[[ 57.5  -4.9 -44.4 -36.1  10.6 -51.3]
 [-53.6 -46.5  45.7 -47.4  31.7 -34.5]
 [-62.0 -12.2 -62.5 -38.8 -16.2  23.6]
 [ 58.0 -25.1  20.6  -2.6 -42.8 -30.0]
 [-39.9 -62.9  38.3 -31.8 -53.3  58.9]
 [ 53.3  26.6 -62.7  55.4 -24.7 -60.9]
 [ 44.4 -62.0  47.5   2.1  35.9 -45.1]] -> -62.0

[[-11.4 -39.3  -6.5 -32.7 -41.3  63.0  -4.2 -14.3 -38.1 -47.2   5.4 -19.3
  -11.9  -0.5]
 [ -6.1   9.8 -50.4  20.8  32.8   9.3  -8.9 -11.4 -31.4  29.9 -11.2  36.6
   69.0 -18.9]
 [ 18.0 -25.9  17.8 -19.2 -48.4  25.3 -34.4  45.4  55.5  24.4   5.4 -17.5
  -24.8  20.0]
 [ 14.6 -18.6   5.2  -6.4 -33.7  22.0 -59.7  49.1  37.6  54.3   9.0   7.1
   13.4   6.9]
 [-17.0 -24.8  16.2 -18.6 -27.6  37.2 -57.6  -1.0 -65.4  -4.0  29.8  11.5
   19.1 -16.7]] -> 18.0

[[  5.6  -4.3  -5.3   3.2   5.0  -0.6  23.2  -8.2   6.5]
 [ 24.5  13.9 -19.3  17.6   0.6  -6.8  35.4 -20.5   3.7]
 [  3.3  -3.0  -0.1   0.2  -1.5  -2.7  -2.4  -2.9  -3.2]
 [ 11.5  -7.6 -14.3   1.2  14.2  -3.2 -33.4 -18.2  -0.6]
 [  1.9 -15.2 -11.7  19.0 -17.4 -24.5  -6.3 -19.1 -21.4]
 [ 14.2 -37.2 -44.5 -24.3  12.1   3.8 -29.3   4.2  -6.4]
 [ -3.6 -15.5 -16.8  24.3 -18.7 -28.5  -7.5 -20.4 -26.7]
 [ 10.8   0.7 -15.4   6.4  30.9   7.8 -53.7 -19.3   6.5]] -> 3.3

[[-18.3  -7.8 -36.1 -60.1 -23.2 -40.3 -16.3  -9.9 -23.4 -10.5 -28.4 -48.1
   35.6]
 [ -8.4  -1.0 -11.8 -13.1  10.3 -12.1   4.7  -3.4  -8.3 -10.8 -14.5 -10.5
   10.5]
 [ 25.0 -13.4 -30.3 -27.3 -23.5 -34.9  -8.2  -5.8  -9.4   7.8  -2.0 -38.1
  -17.0]
 [-15.6 -11.8 -23.2 -45.6 -30.0 -28.7 -28.3 -10.5 -29.2  -7.9 -20.7 -36.6
   32.8]
 [-24.4 -11.7  -7.3 -23.6 -21.6  -9.8 -23.9  -8.4 -30.3 -13.3 -16.8 -15.4
   39.8]
 [-13.8  -1.2 -31.8 -35.5 -11.4 -34.0  32.6  -3.7   4.4 -12.8 -10.3 -38.2
   12.8]
 [ -9.0  -2.1 -26.9 -22.0   0.6 -28.3  41.2  -2.4  20.3 -14.4   0.6 -28.5
  -18.7]
 [-11.6  -1.6 -16.0  -9.7  -4.2 -17.9  42.6  -1.7  17.4 -12.2   1.5 -17.2
   -7.3]] -> 25.0

[[ 55.5 -10.8  37.0  29.3 -34.0 -36.6  30.2 -15.2]
 [ -1.1   9.3 -17.7 -13.5 -27.6   2.1  -0.5  -1.5]
 [ -9.9  22.6 -21.0 -26.7 -50.5  -6.3   0.9 -23.9]
 [-35.3  12.9 -25.5 -40.1   5.9 -30.8  15.4  41.2]
 [ 20.9   3.3   6.5 -17.1   9.6  -0.4  15.4  24.6]
 [  0.5  -2.4  -1.6  -3.2  -4.6  -4.0 -25.3   4.2]
 [  1.8   3.5   2.0 -13.6  17.8 -14.8  20.3  14.9]
 [  6.2  -6.8  -8.4  17.5  12.3  -3.2   5.3  12.3]] -> -9.9

[[-11.2   0.9 -19.1  31.2 -17.3  37.2   9.6 -38.4 -31.7   2.7  52.2   1.5
  -42.0 -32.2]
 [ -1.6  39.0  21.1  42.5  -0.6 -12.1  16.7  11.4 -35.5  44.5  -7.9  19.5
   29.2  26.1]
 [ 22.9  54.8 -28.9  -9.3 -24.6  32.6   7.6 -11.3   6.7  -3.3  18.4  32.6
   11.2   4.7]
 [ -5.2 -26.9 -15.7   1.4   9.5   4.8  27.6 -49.8  32.8  20.1  15.3   6.3
  -18.7 -16.9]
 [-13.9  21.6   4.0  36.4  -0.9  -8.7   8.7 -11.2  21.0  15.1  15.9 -13.1
    3.1  -0.2]
 [ 44.6  46.2  51.1 -17.3   8.9 -16.9 -13.0  -8.0   7.1  -5.2 -43.3   8.3
   13.7  18.5]
 [ 55.7 -19.0  27.6 -65.5 -58.4  -4.4 -31.2 -45.5  11.7 -59.6  43.9 -50.7
    2.0   9.6]
 [ 22.5  -3.3  37.2  -9.0   0.3  -0.2   7.0  -1.5  26.5 -12.1   1.3 -12.8
  -12.6 -21.2]
 [ -8.4  -9.2 -24.0  24.3  52.1   2.2  15.2  45.9  34.5  56.9   2.1  39.4
  -33.9 -39.3]
 [-38.8   3.6  42.3  57.5  35.7 -32.6  23.9 -15.7 -23.1  29.8 -50.6 -44.7
   14.3  23.6]
 [ 42.4 -22.8 -14.8 -44.6 -37.7  13.6 -29.2  23.7 -26.7 -57.8  19.9  -9.7
  -13.0 -16.7]] -> 22.9

[[ 21.0  11.5  -4.1  -7.7  -0.5  -4.9   7.2  12.6  -5.3  -5.5 -30.7]
 [ 26.3  32.3  42.5  33.8  30.0  16.4   3.0  -5.4  -6.8   0.9  17.3]
 [ 38.9  33.0  10.4   1.6  -6.9  -6.5  -5.5  11.4   4.5  13.9  -8.7]
 [ 41.2  43.8  36.2  17.2   3.8  -3.6  -5.0   0.2   3.6  17.2  12.4]
 [ -0.9  17.0  30.0  26.4  19.0  12.8  13.9   0.5  12.2  28.4  42.7]
 [  7.5   4.3  14.7  22.4  39.6  44.2  50.3  25.6   7.8   2.7  -1.8]
 [  7.0  18.0  32.7  37.1  47.7  35.9  27.4   8.5  -8.8  -4.7   6.9]
 [ -1.0  -9.9  -8.1   6.3   9.2   3.9   2.0  -2.6 -30.1 -35.4 -41.9]
 [ 24.7  27.2  26.7  14.0   7.2  10.5  15.4  14.1  30.1  47.7  42.7]
 [ 20.9  13.3   5.4   8.6  18.3  33.7  53.5  41.7  28.5  28.7   9.3]
 [ 30.3  27.3  14.1   3.1   0.7  18.4  31.9  32.0  41.4  49.9  25.1]] -> 38.9

[[-18.8 -69.7  16.0  11.7  26.1  -0.3 -18.2   4.8  27.3 -11.7 -12.7  27.7]
 [-42.6 -11.5  27.0   9.8  20.9  22.1 -40.0 -25.7   0.2 -18.2  -9.3 -20.2]
 [-10.5 -60.5  12.8   6.4   7.1   5.9  -6.2   5.8  21.8   7.0   4.5  36.0]
 [-67.3  -8.4  -2.6  32.0  37.6  17.4 -64.1 -27.3  -3.2 -41.3 -30.7 -22.8]
 [ -4.8 -19.7 -26.3 -29.1 -48.3   1.6  23.5 -15.4   4.2 -13.8  24.5  35.0]
 [ 23.3 -53.9  12.1 -12.2 -19.4 -11.2  23.0  -4.6  25.4  29.4   9.7  28.6]] -> -10.5

[[-39.4 -11.9  19.3  -3.0  -3.9 -57.3 -43.9]
 [ 37.7  25.4 -58.6  -9.3 -53.5   0.9  39.6]
 [ 18.3 -27.1   8.2  11.4 -27.9  71.4 -13.9]
 [ -3.6 -10.5  -7.7  25.2 -38.8   1.9 -16.2]
 [ 11.6 -30.8 -14.9  62.3 -30.1 -28.1  -7.1]] -> 18.3
---
49  81  24  56  96  80  22
52  71  22  54  89  79  28
-> 24

  5  -42   24  -28
 13  -20  -11   -8
 33   -6   49   30
-> 24

5  9  8  2  4 -> 8

187  484  766  168  142  198  642 -> 766

2  7  3  3  6  9
6  3  4  7  4  3
2  7  4  2  6  8
-> 3

4  3  6  6  7
3  0  5  5  5
-> 6

 51  216   30  226   80 -> 30
---
69  41  37  46  52  42  77  24  26  65  58  32  35
45  56  24  31  65  58  81  44  26  53  39  30  48
69  30  61  71  51  30  39  36  65  49  70  52  29
75  28  55  64  49  31  52  27  51  58  70  45  28
76  32  47  56  49  35  66  22  37  63  66  38  30
-> 28

12  58  21  45  30  75  29  50  37  60  79
13  60  31  34  59  62  25  70  47  52  52
64  58  44   5  12  30  29  22  40  39  82
24  71  75  52  41  43  80  40  13  84  15
61   9  53  85  17  11  53  42  71  76  16
92  30  47  82  15  22  16  17  76  68  43
-> 16

39  37  44  42  44  43  46  63  60
52  21  50  59  44  49  55  53  32
37  41  38  69  33  55  47  60  45
37  51  40  40  38  54  54  49  43
47  37  55  51  44  46  54  48  39
35  44  35  85  26  59  48  68  46
-> 39

496  425  715   47  680  248  354   97   70   96  380   79  163  795
153  650  440  566  327  189  626  329  487  310  410  361  193  551
252  689  357  172  480  474  619  324  530  463  613  539  529  328
513  548  507  320  524  390  412  401  769  692  632  637  218  275
170  834  645   77  669  309  765  131  307  236  480  239  145  708
654  571  607  407  175  110  337  480  585  476  285  233  224  587
430  553  353  698  233  124  137  800  584  271  116  243  836  194
 70  309  101  528  361  313  657  606  291  280  336  236  710  116
827  474  393   19  491  431  427   10  248  702  493  174   50  272
-> 116

5  8  5  6  2  4  3  5  6  4  6  6  4
5  8  5  6  2  4  3  5  6  4  6  6  4
5  8  6  6  2  4  3  5  6  4  6  6  4
5  8  5  6  2  4  3  5  6  4  6  6  4
4  8  6  6  2  5  4  5  6  4  6  6  4
5  8  5  6  2  4  3  5  6  4  6  6  4
5  8  5  6  2  4  3  5  6  4  6  6  4
5  8  5  6  2  4  3  5  6  4  6  6  4
5  8  5  6  2  4  3  5  6  4  6  6  4
5  8  5  6  2  4  3  5  6  4  6  6  4
5  8  5  6  2  3  1  5  6  4  6  7  3
6  8  5  6  2  4  1  5  6  4  6  7  3
-> 3

6041  5430  6321  4585  6251  8570  6794  2518  6104  6870  4886
5832  7432  6624  4339  6632  6192  4904  5436  4713  5225  2836
7460  6304  5959  5472  5349  4333  2053  7564  5932  5320  1825
6161  3992  5297  7744  4633  7493  7561  6935  5960  6076  2998
5881  4810  6806  6300  5522  5954  9182  6921  4493  4361  5491
-> 2998
